Each path below is one point turned by a fixed rotation once a step. After each direction that follows a path, write how fast that rotation turns it, in degrees per step (0 if it stays still).
Each turn is a multiple of 5 degrees from 10 to 175, or 0.
Each row of a path follows its step; steps can be skipped.
Path 1:
step 1: [ 2.32 -1.45  0.62  1.12  2.53 -2.91  1.67  0.31  0.53  0.42 -1.51  2.74
 -2.32  1.69 -1.94 -2.87 -0.33 -0.12 -2.18 -0.76  2.82  0.94  0.67  1.72
 -0.72  0.70 -1.00 -1.72  0.12  2.75 -2.54  0.16  1.14 -1.64  1.56 -3.02
  0.00 -1.14 -0.22  1.98  1.17  0.20]
step 4: [ 2.27 -0.43  1.65 -0.88  2.14 -0.54 -0.26  1.63  0.94  1.85 -3.82  3.77
 -2.50  1.60 -0.50 -0.35 -0.02  3.39 -1.71 -2.67  1.04  0.44  0.94 -0.11
 -0.74  1.53 -1.64 -1.51  2.13 -1.00  0.80  2.32  0.39 -0.16 -0.95 -0.80
  0.61 -2.85  0.85 -0.32 -1.57 -0.98]
step 11: [ 1.25  2.13  1.69 -1.82  2.22 -0.05  1.90 -0.11 -0.25 -1.53 -1.58  3.49
 -0.84  0.34 -0.45 -2.08 -0.32  0.23 -0.14  1.86  4.43  0.38  0.86  0.87
  0.61 -1.15  0.00  0.24  0.58  0.40  0.12  2.33 -0.58 -3.69 -2.67 -2.57
  2.44 -2.33 -0.42  1.16  0.03 -1.05]
step 12: [-0.98  4.10  0.55 -0.47 -0.34 -1.35 -0.48 -0.03  0.95  1.44 -0.09  4.55
 -1.08  2.79 -0.93 -1.40 -0.71  1.93  1.59  2.93 -2.10  0.63 -0.51 -0.27
 -1.09  2.46 -1.00 -1.50  2.16  1.12 -0.71 -1.49  0.31  0.51  1.82 -2.25
  0.06 -1.36  1.01  1.52  0.28 -2.83]
step 15: [ 2.63  2.57  1.09 -1.75 -0.22 -1.11 -1.31 -1.78  1.44  0.50 -2.11  2.55
 -0.09  3.31 -0.62  0.67  1.48  0.25  0.22  1.20  0.19  1.82  0.11  3.59
 -3.65  1.29 -1.95 -0.80 -0.13  2.85 -0.20  0.23  0.92 -2.12  1.12 -2.27
  0.41  0.68 -0.77 -2.07  1.38 -0.62]
step 18: [ 2.19  1.55  0.60 -1.34 -0.57 -0.51 -0.66  0.01  1.88 -0.39 -2.80 -0.83
  1.26  0.12 -0.57  0.49  1.67  3.21 -1.66  0.45  2.95  1.86  2.38  4.31
 -1.23  0.88 -2.17  1.07  2.47 -0.35  1.39  2.84  0.47 -0.48 -0.40 -1.87
  2.07 -0.23  0.08  1.67  0.95  1.59]
step 21: [-0.86  0.58  2.06 -1.73  0.23 -0.53 -0.35 -1.76  0.73  2.08 -0.27  0.62
  0.23 -1.37 -2.13 -0.73  0.36  2.00  1.20 -0.28  3.02 -0.75  2.75  1.58
  1.24 -1.95  0.46 -1.37  3.95 -0.72  2.45  2.49 -1.08 -1.82 -1.61 -0.26
 -0.46 -1.41 -1.77  3.38  2.88  0.12]
step 27: [ 0.41  3.39  0.34  3.05 -0.56 -0.72  0.31  0.15  1.53  2.03  0.70  2.87
 -4.26  3.54 -0.39  0.23 -0.31  0.61 -0.73  1.04  0.62  2.60 -1.07 -0.63
  0.47  1.84 -2.28 -0.75 -1.24  1.75  1.61 -0.58  0.31 -3.59 -1.23  1.13
  0.66 -0.51 -0.80  1.38  0.92 -0.61]
[-1.22  0.39 -0.20 -0.01  0.03 -0.11  0.06 -0.74 -0.05  0.90  0.86 -0.05
  1.00 -0.31 -0.70 -0.08  0.11 -0.22  0.73  0.14 -0.45 -0.84  0.43 -0.41
 -0.11 -0.07  0.48 -0.80  0.86 -0.30 -0.46 -0.08  0.73  0.37  0.53 -0.72
 -0.54 -0.34  0.56  0.37  0.37  0.21] | 155
[-0.06 -0.73  0.85 -0.38  0.71 -0.70  0.57  0.15 -0.74 -0.70 -0.08  1.10
  0.56 -0.19 -0.64  0.46  0.89 -0.20  0.01 -0.32 -0.72  0.21  0.12 -0.39
  0.35  0.62 -0.42  0.44 -0.30 -0.40 -0.44 -0.78 -0.56 -0.08  0.17 -0.33
  0.41 -1.03  0.36 -0.32 -0.23  0.35] | 10
[-0.65 -0.62 -0.15 -1.34  0.20 -0.16 -1.09  0.38  0.56 -0.11 -0.81  0.51
 -0.57 -0.24 -0.16  0.18 -0.07 -0.08  0.52  0.39 -0.65  0.53 -0.32 -0.05
  0.51 -0.65  0.70 -0.69 -0.51  0.28 -0.05  0.96 -0.56 -0.07  0.18  0.09
 -0.53 -0.27  0.77  0.52 -0.07 -0.47] | 40
[ 0.82  0.25  0.18 -0.76 -0.63  0.61 -0.87 -0.42  0.07 -0.43 -0.87 -0.38
  0.16  0.39  0.34  0.94 -0.60  0.26  0.31  0.08 -0.34 -0.09 -0.23 -0.81
 -0.42  0.56 -0.69  0.55  0.73  0.32 -0.54 -0.90  0.52  0.06  0.07  0.13
 -0.82 -0.31  0.74 -0.10  0.59  0.12] | 140
[ 0.45  0.07  0.15  0.82 -0.19 -0.61  0.64  0.32  0.20 -0.04 -0.01 -0.25
 -0.28 -0.28 -1.00  0.63 -0.64 -0.41  0.03 -0.47  0.41 -0.45 -0.40 -0.89
  0.27 -0.90 -0.55  0.60 -0.31  0.43  0.25  0.44  0.14 -0.10 -0.53 -1.04
 -0.94 -0.56  0.15  0.60 -0.50 -0.86] | 140
[-0.46  0.76 -1.19  0.67  0.29 -0.44  0.58 -0.17  0.02 -0.11 -0.50  0.63
 -0.41  0.26  0.13 -0.45 -0.50  0.16 -0.62 -0.37 -1.04  0.84  0.48 -0.83
  0.31  0.00  0.05  0.48  0.20  0.87 -0.81  0.05 -0.45  0.09  0.88 -0.21
 -0.29  0.59 -0.24 -0.36  0.53 -0.04] | 100
[ 0.79 -0.52 -0.56  0.14  0.02 -0.99 -0.34  0.46  0.26  0.53 -0.97 -0.30
  0.37 -0.70 -0.61 -0.02  0.35  0.54 -0.20 -0.92 -0.51 -0.09 -0.01 -0.01
 -0.37  0.25  0.64 -0.08  0.77 -0.51  0.69  0.35 -0.21  0.50 -0.76  0.07
 -0.68  0.22 -0.44 -0.38  0.27  1.15] | 25
